Each path below is one point turned by a fixed rotation once a step. After each direction that follows a path, write how fast that rotation turns it, in degrees a step (0 if it stays still).
Each turn is a multiple of 5 degrees from 10 to 175, or 0.
Each row of a path follows its step; steps can be skipped.
Rotation 1:
step 0: 1  6  -24  -2  5  -20  -3  27  6  -10  -4  7  2  16  9  -10  -6  -3  -11  1  0  -14  13  0  11  16  -10  20  9  -11  -9  11  -15  -30  -5  -26  -3  -12  -2  -6  -5  2  35  -12  -7  -4  1  8  3  1  -2  -20  -9  5  -7  -7  6  12  19  4  -6  -9
step 1: 4  3  2  -1  4  -10  9  0  -10  -22  -18  1  8  -3  14  -8  2  -6  -1  1  -10  10  -9  -28  8  4  -2  -13  -1  -22  -1  -3  -15  -6  -8  12  2  -24  0  -14  -2  28  30  -7  -2  19  -15  -20  -14  2  -1  2  19  18  8  -18  9  6  -3  0  -23  0
step 3: 20  -12  -27  4  -3  21  7  -16  9  0  -1  0  10  19  4  4  -8  7  -7  -7  -3  -8  0  2  11  29  -29  -8  16  -12  10  -19  1  -23  -6  16  -4  -11  -7  -2  4  -10  -12  2  0  -1  -32  -2  0  0  -3  -2  -25  11  -8  13  -2  -6  -11  -14  -4  2
step 4: 16  -2  -23  18  15  21  -3  1  -3  -14  -19  10  5  -15  6  15  0  -2  -12  -12  19  0  -3  17  21  4  -5  4  5  9  1  19  9  -15  -3  19  12  -8  -15  -2  -8  -20  21  -14  5  -15  -7  -9  -8  -20  -1  0  16  1  -10  1  3  21  19  -15  2  2
step 5: 5  -5  3  15  10  -8  5  7  5  6  18  -4  1  -18  -2  3  5  4  12  5  -1  20  -14  9  18  31  -18  5  3  4  -10  5  1  28  -19  1  3  -23  13  -16  5  -20  20  2  7  13  -4  -10  -7  -9  -22  -4  16  10  18  -6  1  7  4  -24  -1  6
step 6: -13  -14  14  5  9  -5  0  -16  2  0  3  6  8  -15  -2  -7  1  -8  -4  7  -11  3  20  33  19  32  -16  -18  5  14  -15  -19  19  -12  -16  -20  -4  -3  12  -5  -3  18  0  -18  -4  -3  5  5  -8  -8  2  -1  -7  11  -1  -22  -6  -9  22  7  -1  -2
step 7: -5  5  7  -9  5  3  -19  -15  14  -14  15  15  5  -10  -11  11  -7  -2  4  0  -17  -9  -5  2  9  9  -11  -16  -5  -3  4  13  0  -14  0  -20  11  4  -18  -4  11  7  4  -2  4  3  -33  -3  -3  4  -1  36  -4  46  -8  2  -3  7  7  -4  2  3
step 8: -4  7  -21  -15  -7  19  13  9  -14  -4  15  11  -10  -11  11  -5  -14  -2  3  10  10  5  -3  2  2  9  1  0  -15  10  -10  22  5  -26  5  -11  -18  -22  -14  -17  22  -20  9  -17  19  4  -4  -1  -12  12  -2  14  0  3  -7  -3  17  -4  13  14  11  20
step 11: 5  -13  8  7  13  7  -17  11  5  12  5  -18  -7  -6  -28  2  -12  -1  -6  -10  -1  8  4  -8  7  23  -3  -1  -9  -21  3  10  -22  -20  -7  13  -4  -3  5  -10  -8  15  6  -4  7  19  -5  12  3  15  -1  15  -26  1  6  -2  13  17  8  -26  11  23
step 12: -1  0  -20  26  -19  7  8  -4  16  -5  13  -2  -4  -5  11  12  -13  5  -21  -1  12  14  -3  1  12  4  -9  1  -1  -7  12  14  4  -21  -3  9  1  -12  37  4  6  13  2  -24  4  -8  5  -6  2  31  5  -10  -5  18  -16  -17  12  2  9  2  6  -4
step 13: 21  6  -25  1  15  -22  -4  -11  32  -9  14  -6  -2  -7  8  -4  11  22  -2  0  -4  -4  -9  -11  -8  -3  -23  -5  5  -8  4  13  -13  -8  4  -5  15  -23  7  -16  0  19  -1  -29  8  -12  0  -7  -21  -16  -17  1  9  -3  3  7  -7  8  12  -1  1  -6
Speeds:
-3  3  2  -2  3  0  -3  -4  4  6  3  0  4  0  1  3  -3  4  9  2  0  4  -1  -4  4  2  2  2  3  -2  3  2  -3  -2  -1  -1  1  0  -1  -5  -5  -7  5  -4  2  4  3  4  -2  -1  -1  0  0  -4  -2  4  -3  -3  -3  5  4  -2 : 130
-1  2  4  -1  -4  0  -8  -1  3  5  -2  0  0  6  0  0  0  0  2  1  0  0  4  2  1  -1  2  -7  1  0  -3  0  3  -2  -6  0  5  -2  3  3  0  0  -6  -2  -2  9  -2  1  2  -4  2  3  -1  -1  -3  -2  4  1  -2  -1  -4  9 : 85
-3  3  -1  3  2  -1  0  1  2  -5  3  6  -7  5  2  4  -2  -3  -1  -2  4  0  -5  -2  -1  3  2  1  1  1  -1  -6  5  1  -3  -1  3  -6  -3  0  1  3  3  4  1  4  7  0  0  -7  -4  0  -2  -5  5  2  1  5  4  3  -2  -2 : 80
-4  -2  5  1  1  4  0  2  9  5  -1  1  -1  2  4  1  3  -1  -2  -9  -4  -6  3  5  0  1  4  2  0  -2  5  -5  -1  -1  1  -1  -1  1  -7  -6  3  -1  -1  -1  0  0  -3  -1  0  3  4  -1  -2  0  2  2  -1  -1  4  -3  -1  0 : 95
Rotation 2:
step 0: -8  -3  3  -16  18  -5  23  10  -2  21  -5  13  4  3  15  -9  0  15  -17  -12  4  -7  3  -7  7  -16  16  -32  -5  -7  -9  3  -1  14  8  14  7  -9  -7  16  -2  -6  4  -8  10  0  -1  17  -16  -16  3  9  5  0  -20  6  -4  18  -5  -23  3  -16
step 1: -17  -15  14  -12  6  12  0  -9  1  16  -4  6  -24  4  8  5  -7  6  0  -9  -5  1  0  -10  9  -17  -4  -6  -1  -4  9  20  -19  -13  -1  -18  16  -9  24  -14  -18  -12  -6  3  -20  3  -7  -12  -14  9  17  -14  -15  -2  -13  5  10  1  -8  1  20  9
step 2: 3  -10  12  -18  -8  -6  22  -17  7  3  0  23  -11  0  -5  -18  -13  -17  -6  -3  21  -3  3  -7  -5  -24  -3  -3  26  13  -11  -6  -2  19  -11  11  3  -12  -15  7  -22  -7  1  11  12  3  -8  -7  1  -13  7  -10  -17  -1  -5  19  -7  -10  10  -2  -9  -13
step 4: -19  -7  -3  -14  12  8  14  -16  -13  8  3  -1  -6  16  -15  -23  15  14  -13  -6  10  -26  -5  -6  2  -19  8  -8  1  -19  14  22  -10  6  -8  18  -15  -4  8  -3  -11  -12  0  10  1  -7  -8  -8  -16  -18  4  3  -1  4  -22  -2  6  2  -1  0  9  -5
step 5: 10  -17  12  -30  13  -3  5  13  14  8  5  -3  -12  -6  2  -4  -15  -9  -12  -3  7  4  25  -6  13  -3  -6  -20  9  7  -18  10  2  2  -9  3  3  -20  7  0  -20  -20  -18  4  -20  6  4  3  -13  8  9  -16  -8  -13  7  -2  13  7  -9  7  0  -11
step 6: -4  7  -3  -6  -3  0  14  -19  -2  19  3  20  -25  -2  6  -12  -2  -9  10  -7  6  3  -3  -3  -14  -15  1  -13  14  8  -4  20  -7  0  10  16  8  -9  -9  -5  -14  8  -8  -5  6  -10  -4  -3  7  -12  -10  -31  -1  -2  -18  -8  3  8  16  -31  1  16
step 7: 1  1  -3  -16  -11  4  21  -20  3  15  1  -9  -3  17  4  -10  -5  10  1  2  5  -6  -14  18  9  -16  11  -10  1  25  -14  12  -5  5  5  -6  -3  -8  14  -2  -13  -9  9  11  -9  -8  2  11  -4  4  25  18  -11  -23  -21  -5  12  -8  -10  6  1  -19
step 8: -13  2  10  -24  5  -2  14  5  -6  4  2  -1  11  8  -13  -28  2  8  -20  -11  8  -7  8  -7  11  -12  -28  3  1  0  -3  0  -11  19  -4  11  3  -15  1  -8  -10  1  -10  -4  -12  17  9  -20  4  -11  -4  -11  -3  -16  -16  9  9  26  6  0  16  17
step 9: 1  -19  3  -16  21  -5  28  -7  -2  9  14  14  -7  -13  10  14  -6  -4  4  -17  -3  -15  15  1  -12  -7  0  -13  -3  4  -11  19  -13  -10  -6  12  10  -16  -4  9  -13  -10  -5  4  1  -6  4  18  -18  0  14  11  -12  8  -6  -2  3  27  4  -20  -8  -10
step 10: -19  -2  2  -8  -11  12  10  -7  3  21  8  9  -7  11  2  -16  -9  -6  0  15  9  -8  4  -4  1  -31  6  -12  17  10  -2  14  -12  -9  12  -19  2  -11  25  -15  -7  -13  -2  -7  11  -11  8  -10  5  7  19  -27  3  5  -4  -1  10  1  8  5  7  14
step 12: -7  -1  15  -6  0  -4  5  8  -1  17  14  -3  -21  -4  2  7  3  9  -18  -4  -3  6  -8  -3  14  -14  -5  -13  -6  1  -7  6  -25  13  20  10  10  -21  -5  2  0  -3  -8  -17  -18  -7  17  -1  -12  -12  21  0  5  1  -28  16  13  14  0  -13  18  1
Speeds:
-2  4  -2  -7  0  -3  1  1  -2  -1  -3  1  -2  -2  6  4  1  2  5  1  -1  3  2  -6  3  5  -1  0  -5  1  -1  -2  1  0  1  3  -7  -5  -1  3  1  -1  2  -2  -2  -2  1  4  5  -4  -3  -1  -3  1  2  3  -3  5  -1  -10  -1  4 : 125
5  2  -1  -5  3  1  -6  0  0  0  0  -4  -6  1  3  -2  1  -3  -2  3  3  -5  -3  1  2  5  -2  1  3  3  -2  -1  3  1  1  5  2  4  -1  -2  -1  -1  -2  10  -5  -6  0  2  -1  -4  -5  0  1  5  -1  -7  3  -2  2  1  4  1 : 35
1  3  0  -3  1  0  -1  5  4  -2  -3  0  8  0  0  -1  -1  1  -3  -1  6  1  3  3  -4  5  0  -1  7  -1  -4  -2  -2  7  0  1  7  -1  -4  2  -5  2  -4  -2  2  1  3  2  -2  2  -6  -3  -1  -3  -1  0  -7  3  -5  0  -2  4 : 125
-1  2  4  -2  -1  4  -6  5  -3  4  0  -2  -1  0  0  5  2  1  0  2  0  0  1  1  3  3  2  -2  -2  3  -6  1  -8  -1  2  -1  1  1  5  -1  -1  4  0  -5  -5  4  3  -5  4  0  4  -7  1  -2  5  0  2  -1  4  4  5  5 : 160
-1  1  1  7  0  3  -3  2  -1  1  1  -4  -1  0  6  2  0  8  4  -3  5  0  1  -3  -6  -4  1  -2  -2  -3  -1  -2  -4  1  2  0  1  -3  -4  -6  -2  -3  -6  2  3  0  4  0  3  -2  4  5  0  0  1  -9  -2  -2  3  -6  2  -3 : 120
Rotation 3:
step 0: 14  11  22  3  10  -19  -11  9  21  -5  -1  -21  13  1  -15  -1  -10  -3  -2  25  8  -2  14  4  15  17  8  -7  -6  17  9  -6  -22  -18  -4  19  5  -11  0  -23  29  -7  5  4  -12  -9  -14  14  -13  -4  21  8  -5  -17  10  9  1  10  22  -23  -13  -15
step 1: -7  27  27  0  -12  15  -2  12  19  -16  -8  -9  5  -15  14  4  -14  -3  -4  13  14  -14  -6  7  -11  15  -1  -14  -7  7  5  6  -34  -24  -3  24  2  -1  7  -7  12  -12  -27  20  -12  -1  6  0  -21  3  27  -7  -21  -10  2  -5  -3  -12  -5  -8  -2  12
step 2: -6  8  4  11  -15  6  22  5  17  -8  -5  -20  11  -21  12  10  6  -5  4  9  17  -20  16  -12  1  -3  -1  9  -9  15  8  17  -22  -6  -9  20  -4  -22  8  -14  22  -3  -16  1  10  19  6  -7  -26  -1  -20  -2  0  3  6  -29  10  -26  -9  -23  -2  -13
step 3: 6  -2  5  6  -25  -8  11  17  8  -4  -32  -7  -9  7  15  -15  -13  13  -1  32  23  -14  31  -1  -7  -1  -15  16  1  14  -11  0  -12  -5  5  -2  8  -17  23  -20  5  12  4  -2  7  0  5  10  -23  4  5  3  -7  3  17  -1  14  -2  15  -23  -21  -16
step 4: 1  2  7  -8  -1  8  -17  -14  5  -26  -29  -15  -6  -3  14  -22  -15  16  -8  18  12  -17  4  -1  11  -6  4  4  6  -11  1  -2  -17  -15  -17  23  20  -11  32  2  16  16  -6  29  -12  7  -4  -12  -7  -3  5  -7  0  2  9  2  0  -1  22  -2  -24  -13
step 5: 12  3  23  6  -10  7  -25  14  -15  -10  -7  -8  24  -20  8  -14  -19  0  -15  3  2  -2  -4  -22  4  7  -7  7  -22  7  0  10  -11  -28  -7  23  8  -27  2  11  12  0  -9  5  -6  8  -33  -3  -3  -10  -14  -12  -3  0  5  -15  7  -4  9  -12  -22  -13
step 6: -20  9  9  10  -26  6  -1  15  -4  17  -15  -7  26  -3  6  1  -21  14  -18  6  5  -8  10  -2  4  5  -16  -8  -24  -17  -2  4  -9  -30  6  3  6  -8  1  -5  31  -9  -9  14  28  -12  0  -1  -26  -23  0  0  5  16  7  -2  7  6  7  -10  -18  0
step 7: 9  -5  20  5  -21  0  8  -6  0  -10  -6  10  1  9  -1  -4  12  3  -18  0  34  -23  14  14  9  -7  -9  -7  -16  -17  12  13  -12  2  6  7  5  1  11  6  24  17  -17  13  -1  -2  6  -15  -40  -15  -6  -22  -11  21  8  -15  -3  17  -4  -3  -24  -9
step 8: 3  2  7  3  -11  -23  8  24  -10  -2  3  14  -4  3  -5  -13  -7  1  -12  12  16  -3  15  7  6  8  22  6  14  17  9  10  -12  -4  -21  12  35  -11  6  6  10  16  -22  9  2  -6  -18  -14  -19  -1  -20  -11  -1  29  -10  -7  7  13  12  -19  -24  -9
step 10: 25  5  23  9  -7  16  -14  -4  -8  -11  -10  -14  3  2  7  10  -21  -5  -5  -10  22  16  1  10  8  -20  10  -29  7  -9  24  10  -22  -10  -6  0  -2  -17  10  -12  0  -14  -22  14  18  -7  -16  0  -28  -24  -1  -10  2  -3  -5  -16  12  10  5  1  -5  -13
step 12: 16  16  20  -3  7  3  11  21  9  -10  -8  7  14  -14  12  6  -19  7  -14  17  22  -8  6  6  7  6  17  -11  10  12  2  28  -5  5  3  -1  20  29  9  -12  21  -7  -2  4  -16  -9  11  -2  -27  -4  20  17  14  8  13  -16  -4  13  3  -19  -17  0
Speeds:
4  0  0  -5  1  6  -1  -11  1  -2  1  -1  1  -5  2  -3  2  -1  -1  -1  -1  -5  -2  -3  3  -3  4  -5  -5  -1  4  2  -2  0  3  1  1  4  4  -3  -4  -1  -2  -3  -1  4  4  -6  -2  2  1  2  5  5  2  -4  -6  1  -3  2  -1  -2 : 135
2  0  2  -1  6  2  -11  2  -5  0  -2  -4  -1  6  -5  -5  -4  0  0  0  1  -2  -5  -1  5  1  0  -2  -1  -2  4  -1  -2  -5  2  -3  -1  -5  4  -1  1  -1  -1  -5  0  -1  -1  -2  5  0  0  6  0  -3  -4  0  4  -3  3  3  3  -1 : 70
-1  2  2  3  0  1  -1  -4  3  -5  -5  2  3  0  -1  4  2  -1  0  1  0  -1  1  1  7  -4  3  -1  1  3  2  3  1  5  5  -3  0  2  -5  5  4  2  -2  -1  -5  2  -3  3  1  -5  -6  -1  1  -2  8  -3  4  -5  6  5  2  2 : 140
4  0  2  0  -2  3  3  -4  -4  -2  8  -2  -5  3  3  2  -1  -3  1  -3  4  1  1  2  -3  -4  -1  -4  0  -3  0  -1  -1  0  -6  2  3  0  2  0  6  3  -2  1  -2  1  0  -5  6  4  0  -8  -5  -2  0  -1  5  -4  2  5  0  6 : 120
